In the data rows, 50 means zero.
Some points, one per row:
"49 53 43 42 56 39 41 49"
"47 70 57 62 45 47 36 41"
"59 57 47 47 55 65 77 30"
"39 41 62 61 70 20 19 43"
"56 24 55 33 72 28 67 53"
"46 55 36 66 48 37 35 41"
"71 47 54 52 54 72 70 30"
"35 30 45 48 60 36 80 56"
"38 70 65 19 55 43 44 85"
"56 25 44 83 58 31 61 02"
"43 81 58 35 52 63 52 50"
"61 59 52 54 44 56 45 31"
"24 25 37 35 40 46 48 99"
"75 68 21 13 42 30 20 84"
"57 57 52 31 47 36 40 77"
"57 44 58 48 60 52 59 40"
"61 56 52 61 42 55 71 28"
"52 47 28 43 43 58 45 65"
"41 22 44 51 51 25 62 42"
"65 65 48 48 59 55 57 50"
"73 37 35 54 43 36 34 43"
Then 10 other points, each followed by its number:
"48 58 53 75 39 47 69 11" 0
"46 69 57 41 66 63 50 42" 1
"46 64 45 58 55 42 39 24" 2
"46 49 67 35 61 52 51 60" 3
"45 25 47 51 36 69 53 73" 4
"58 62 41 46 52 56 46 59" 5
"52 70 55 57 49 73 54 50" 6
"41 38 45 74 40 47 30 28" 7
"56 43 49 28 57 34 19 82" 8
"52 52 43 63 55 44 42 45" 9
Which three of these numbered points are nearest to each point below, looking only along the 2 directions in which the first points spread most? Their numbers follow each, nearest first.
"29 16 51 68 68 48 70 38" > 7 9 2
"37 36 69 45 59 59 64 54" > 9 4 7
"56 79 53 38 40 76 60 40" > 6 1 5
"36 51 58 12 63 31 35 83" > 8 4 3
"56 43 74 79 45 44 49 05" > 0 7 2
"52 75 67 45 35 75 59 46" > 6 1 5
"48 74 56 43 55 70 59 41" > 6 1 5
"49 46 52 55 31 60 41 62" > 3 5 4
"46 60 64 28 51 61 55 54" > 5 1 3
"30 36 53 36 51 30 63 66" > 4 3 8
"41 66 64 69 53 47 38 27" > 2 9 7
"41 44 46 64 61 35 27 57" > 4 3 9
"43 62 58 57 54 63 57 28" > 2 1 6
"37 51 19 09 39 35 46 99" > 8 4 3
"55 54 62 47 50 66 42 40" > 1 6 2
"46 39 51 12 57 39 50 98" > 8 4 3
"42 76 56 43 50 70 57 45" > 6 1 5
"38 43 45 24 72 37 74 70" > 4 3 8
"51 64 50 49 58 56 64 26" > 2 1 6
"59 53 30 41 55 55 78 53" > 9 2 1
